128 stands for zero in the data rows.
Here is a table of points, one per row:
[145  68 123  92  93 136 152 110 145 140  95 168  91 176  60 226 149 144
 104  76 139 174 108 190 165 118  95 103 240 164 162 113 169 106 157  43
 119 128 115 109 170 138 136 129 126 128 137 119 114 107 103 109  91  95
 126 172 138 146 174  72 178 115 161 191]
[152 157 104 129 157  52  97 109 188 143 161 135 141 142 104 137 188  52
 176  76 122 152 142  78 158  50 133  97 152 111 185 137 101 146  70 109
 206 203  90 115  71  55 191 162 128 134 122  46 165 101 138 149 192 131
 147  84 135  70 195 105  83  82 130 163]
[144 118 166 143 183 144 145 160 140  79 135 134 176 127 158 199 152  91
 125 106  57  91 170 102  68 178 115  44 126  96  84 111  59 198 104  61
 158 118  58 153 173 131  86 196 140 122 107 129 111 170 148 112 156 147
 116 221 101 102 212  55 124 137  93  83]
[ 90 116 116 132 190 126  91 132  42 127 153 159 120 213 247 158  63  66
  81  74 116 129 105 126 116  63 111  85 124 123 146 118 167 199 136 104
  62 141 171 149 106 134 248 137 102  93 190  85  75 131 148 156 109  85
 132 127 104  29 126 107 148 179  99 124]
[ 91 120 161 153 170 135  96 179  88 115 116  66  86 118 143 137 122 139
 159 121 151 224 115  75  98 163  95  86 229  84  85 148 137 110 136  54
 165  99 216 170 159 107 183 129 110 170  82 105 114  64 121 180 244 163
 159  89  77 143 133 133 164 135  94  95]
[ 52 206 147 120 225 123 110 146 118 177 130 119 184 124 126  78 184  97
 192 102 186 163 105 186 169 154  92 119 157 167 135 103 113 134 116  98
  87 203 132 122 114 158 100 164 147  92 149  71  85  50 128  98  53 170
 133 167 128 151 148  97  89 145  36  63]
[ 72 165 108 112 133  72  81 119 167 140  81 106 159 149 122  62  77 132
 108 118 123 166  55 118 134 138  94  73 169 112 139 177 156 156  78 116
 152  98  55  58  48 135 140 155 174 146 124 218 111 215 112 213 106 151
 130 164 108 143 101 150 118 190 134 101]
[103 116  85 143 138 205 191 167 126 126  85  45 150 163  75 127  57 111
 146  60 174  81 114 169  88 149 141 177  55 185  98 150  79  98  84 108
 175 122 117 185  76 128 157 114  90 170 196  95  85 146 137 123 141 132
 199 126 121  87 115  99 120 122 127 151]
[183  50 137 144  68 147 127 172 121  96  79  80  90 178 227 130 215  97
 153 123 125 162 103 243 142 109 203 104 111 126 178 141 127 140 114 134
 100  98 102 151  81  73 173 184 107 104  49 138  83 125 145 160  97 169
 177 106 143 121 106 112 132 124  86  63]
[ 79 123 131  67 151  88 159 183 114 157 105 190  92 112 121 171 137  86
 146 141 181 132 128 135  96 148  66 148  87  97 113 117  92  76 137  70
  43  98  65  85 184  29 117 159 100 135  81  93 100 142 122 216 131 129
  50  83 100  43  83 141 120  94 120 126]
[133  92  83  71  94 107 146 102 133 146 144 143 167 128 111 119 150 209
 134  64 142 149 205 122 112 119  89 109 138 103  95 176 109 186  96 194
  83 165 150 121 168 129 134 111 135 146 145 171  93  44 183 181 156 148
 122 110 166  61 157 106 183 124 167   0]
[ 70 135 106  91  77 161 179 174  50 160 181 119 119 106 162 146 122  87
 145  91 165  92  11  75 131  94  91 177 210 129 181 127 132 189 103 120
 159 126 119  90 121 133 104 193 162 159  68 118 113 172 168  73 155  87
 136  69 116 115 179  87 124  82 102  31]
[135 150 143 164 111  36  73 143 105 140 178  72  82  62  97 135 121 131
 185 138 136 111  89 221  86  95 107 119 128  69  38  50  99 140 200 159
 111 166 118 147  71 147 160 139 129 108 129 120 161 176 177 100  92  71
 123 127  94 135 160 143 167 126 147 121]
[ 83 130  44 197 124 156 188 125 130  73 220 140 188 108 120 185 173 126
 166 167 141 100 107 135 104 109  61  70 169  61 205 113 122 134 189 119
 127 114  79 127 149 183 197 200  99 194 150 128  90  76 116 200 107 147
 174 111 135 125  85 133  96 147 121 134]
[144 135  92 164  60 148  63 143  90 147 135 116 184 107 171 180 112 105
 197  63 126  94  84 133  86 115 146 151 188  89  87 170 152 132  96 133
  92 228 124 116 154 126  62 115  57  39 106  98  93 147  26 214 143 148
 192 133 141 108 119 110  81 155 116 151]
[ 42 144 135  55  85 125 111 129  92  53  91  18 170 136  97 121 110  62
  93 132  79 142 146 105  83  74 129  82 121 146 121  10 194 110 149 142
 117 139  91  90 128  91  98 219 152  85 166  83 119  60  83 117 167 136
 166 123 144 112 103 119 146 120 147  84]
[105 149  97 109  85 176 103 151 111 236 138 148 173 184 142 133 185  40
 190 132 109 176 147  89  64 163 106 139 193 117 130 108 122 118 171 153
 100  64  71 141 161  95 198 106 120  90 159 148 215 143 190  97 148 180
 171 130 114 133  89  66 116 176 148 115]
[164 152 126 142 120 180  94 117  62 117 144 116 191 198 172 101 153 126
 117 130 149 171 138  97 126 193 136 189 107 110 124  71 109 176 184 143
 127 139 186  40 102  19 100 173 110 201 110 100  85 121 139 173  86 107
 160 159 146 133 207 159 112 155 137 198]
[ 59 102 149  94 128 148 144 120 151 151 155 130 136 180 167 119 117 193
 156 216 128 103  84 184 134  38  63 149 153 126  82 199 119 122 173 103
 198 161 127 103 186  38 198 186  96 100 125  53 116 145 134 132 193 143
 133 208 174 130 149  90  94 183 130  73]
[102 175 133 130 105 149 109 117 144 151 181 120  89 117 124 115 116 125
  74 114 110 129 172  93 136  33 155 116 151  87 140  66 116  91  91  39
 115 201 137 173 155  60  77  93 156 187  76 145 116 157 166 104  81 120
 194 151 141 107  33 119 113 217  79  94]
[111 125 186  68 113 141  22 159 155  87 168 112 112 154 117 158  62  70
 175 103 138  96 173 139 122 109  29 119  88 160 186 195 159 143 196 137
  74 152  81 102 156 144 173 114 115 176  45 107 101 140 150  98 134 227
 214 116 141 133 171 143 166 136  80 128]
[116 159 148 175 128  92  98 112 137 132 195 115 123 132 119 137 147 131
 188 101 147  77 137 136 118 133 107 135 123  85 167 127 184  79  26 173
 148   0 165  78 133  89 115 161 176 103 116  62 101 100  85  85 122 116
 151 197 129  47 118 116 199 184  82 121]
[129 217 142 113 119  83 196 152 137 121  86 145 162 152 151 132 112 190
  97 140  93  84 123 124  87 145  89 121 139 175 203 117 126 156 156 129
 135 102 172 179 135 104 143 101 147  35  72  32 140 146 144 229  73 139
 214  49  93 140 178  90 145 170 122 108]
[ 82 186  95 152  94  94 160 217 125 132 118 168 157 144 151 198  66  94
 186 129 166 128 142  87 226  93 177  29  78 135 117 141 139 130 139 116
 146 112 169 108 146  89 123 173  41  93 107 196 135  93 170  88 122 152
 126  92 154 159 173 139 148 195 128 123]
[ 58  68 182 171 104 134 124 163  64  77  88 111 197 108 173  97  66 133
 155  95 156 173 157 188 147  77  98 122 142  46 233 117  86 138  74 117
  99 114  90 108 180 134 131 105 143 129 136  59 191 133 170 129 156 154
  71  86 168 137 165 100 121 204 139 174]
[228 137 151 115 161 142  92 162  69 172 130 156 255 131 103  74 109  47
  89 140 139  54  98 211 125  39  81 124 161 109 143 108 111 131 102  71
 132  72 121 145 168  78 151 122  75 114 108 143  88  78 141 149 160 129
 187 108 116 159 142 185 175 121 143  88]
[138  63 199 171  72 106 139 125 149 157 134 158 211 151 163 112 179 140
 119 110 203  89 135  52  78 114  86 127  93 154 191  77 138  72 136  92
  84 202 192 145  64 146 171 185  98  83 123 130  67 184 117 102 202 180
  96 131  95 159 111 117 156 156 147 113]
[123 194 212 125 177 214 110 148 140 106 129 115  66 125 126 154 188 103
  98 117 191 112 105 148 154 118  30 118 112  84 153  58 148 201 113 196
 188 137 119 154 122  90 130  92  83 108 147 193 142 142  23 129 143 144
 106  81 144 102 125  93 108 178 152  88]
[163 178 104  35  85 121  63 179 113  86 126 154 157 204 130 121 117 161
 190  87 135 130 190 151  86  46  89 145 178  94 114  94 132 116 127  97
 152  64 163 182  90 164 138 202 116 172  86 119 110 119  96 119 106 151
  54 107  99 100 146  79   3 146 116 103]
[172  77 104 126 148 130 162 143  82 118 123 215 104 104 167 102  24 106
 130 155 158 131 123 147  76 165 101  73 186 146 139  40 156  65 118 209
 193 191  85 118  79  99 136 110 151 133  76 110 144  80 125  98 144 182
 154 170 124  70 159 144  64 162  91  93]
[208 142 118 116 137 154  74 134  91 138  68  57 208 162 123 223  89 141
 158 106 132 121  53 106 177 143  59 144  92 131 178  82 101  94 113 132
 130 183 164 130 165 136 186 203 145 117  72 143 228 102 149 184 141  83
 127 174 133  67  68 124 135 172  71  73]
[105 170 195 162  95 165 125 175 100 142 119 101 152 158 158 140  99 122
  77 151  43  94  93 128 117 128  79 119 147  46 158 223  99  44  99 178
  98 191 162 136 122  81 172 179 135 104 123 182  94  55 141  88  65 176
 111 114  80  92 155  85 120  64 140 186]
[172 200 137  95 120 166 157 182 168 132 114 203 118 126 154 177 106 113
 109 109  78 205  51 153  81  44 150 166  72  41 151 133 127 153 148 136
 142 136 139  69 103 190 108 139 113 147 158  51 136  88 145 141 196 223
 122 151 110 151  95 125 200 139 100 112]
[122  97 131 163 185  89  97 166  62 246 148 105 145 149 166 144 110 120
 104 138  41 110 199 167 160 166 145 140  89 163 198 176 148 138 203 140
 181 131 120 147 125 169  96 144 130 152  85 109 107 115  79 132 174 107
  96  94 145 140  55 113 103 136 160 115]
Along one direction, these points spread out more than along any other. Take the direction at right angles to it along which they spread out most. Then take the direction at right angles to both along which they spread out most. Go by this last direction. For each point below, how far along it does it lie, from 0 to 99? 50 is the average, and the first point above lies past it. One standard deviation of the points above along it is 16.
[123 194 212 125 177 214 110 148 140 106 129 115  66 125 126 154 188 103
  98 117 191 112 105 148 154 118  30 118 112  84 153  58 148 201 113 196
 188 137 119 154 122  90 130  92  83 108 147 193 142 142  23 129 143 144
 106  81 144 102 125  93 108 178 152  88] : 33
[ 79 123 131  67 151  88 159 183 114 157 105 190  92 112 121 171 137  86
 146 141 181 132 128 135  96 148  66 148  87  97 113 117  92  76 137  70
  43  98  65  85 184  29 117 159 100 135  81  93 100 142 122 216 131 129
  50  83 100  43  83 141 120  94 120 126] : 56
[116 159 148 175 128  92  98 112 137 132 195 115 123 132 119 137 147 131
 188 101 147  77 137 136 118 133 107 135 123  85 167 127 184  79  26 173
 148   0 165  78 133  89 115 161 176 103 116  62 101 100  85  85 122 116
 151 197 129  47 118 116 199 184  82 121] : 40
[ 82 186  95 152  94  94 160 217 125 132 118 168 157 144 151 198  66  94
 186 129 166 128 142  87 226  93 177  29  78 135 117 141 139 130 139 116
 146 112 169 108 146  89 123 173  41  93 107 196 135  93 170  88 122 152
 126  92 154 159 173 139 148 195 128 123] : 31
[ 52 206 147 120 225 123 110 146 118 177 130 119 184 124 126  78 184  97
 192 102 186 163 105 186 169 154  92 119 157 167 135 103 113 134 116  98
  87 203 132 122 114 158 100 164 147  92 149  71  85  50 128  98  53 170
 133 167 128 151 148  97  89 145  36  63] : 56
[172 200 137  95 120 166 157 182 168 132 114 203 118 126 154 177 106 113
 109 109  78 205  51 153  81  44 150 166  72  41 151 133 127 153 148 136
 142 136 139  69 103 190 108 139 113 147 158  51 136  88 145 141 196 223
 122 151 110 151  95 125 200 139 100 112] : 19
[164 152 126 142 120 180  94 117  62 117 144 116 191 198 172 101 153 126
 117 130 149 171 138  97 126 193 136 189 107 110 124  71 109 176 184 143
 127 139 186  40 102  19 100 173 110 201 110 100  85 121 139 173  86 107
 160 159 146 133 207 159 112 155 137 198] : 77
[102 175 133 130 105 149 109 117 144 151 181 120  89 117 124 115 116 125
  74 114 110 129 172  93 136  33 155 116 151  87 140  66 116  91  91  39
 115 201 137 173 155  60  77  93 156 187  76 145 116 157 166 104  81 120
 194 151 141 107  33 119 113 217  79  94] : 32
[228 137 151 115 161 142  92 162  69 172 130 156 255 131 103  74 109  47
  89 140 139  54  98 211 125  39  81 124 161 109 143 108 111 131 102  71
 132  72 121 145 168  78 151 122  75 114 108 143  88  78 141 149 160 129
 187 108 116 159 142 185 175 121 143  88] : 45
[135 150 143 164 111  36  73 143 105 140 178  72  82  62  97 135 121 131
 185 138 136 111  89 221  86  95 107 119 128  69  38  50  99 140 200 159
 111 166 118 147  71 147 160 139 129 108 129 120 161 176 177 100  92  71
 123 127  94 135 160 143 167 126 147 121] : 35
[105 149  97 109  85 176 103 151 111 236 138 148 173 184 142 133 185  40
 190 132 109 176 147  89  64 163 106 139 193 117 130 108 122 118 171 153
 100  64  71 141 161  95 198 106 120  90 159 148 215 143 190  97 148 180
 171 130 114 133  89  66 116 176 148 115] : 52
[144 118 166 143 183 144 145 160 140  79 135 134 176 127 158 199 152  91
 125 106  57  91 170 102  68 178 115  44 126  96  84 111  59 198 104  61
 158 118  58 153 173 131  86 196 140 122 107 129 111 170 148 112 156 147
 116 221 101 102 212  55 124 137  93  83] : 69
[172  77 104 126 148 130 162 143  82 118 123 215 104 104 167 102  24 106
 130 155 158 131 123 147  76 165 101  73 186 146 139  40 156  65 118 209
 193 191  85 118  79  99 136 110 151 133  76 110 144  80 125  98 144 182
 154 170 124  70 159 144  64 162  91  93] : 43
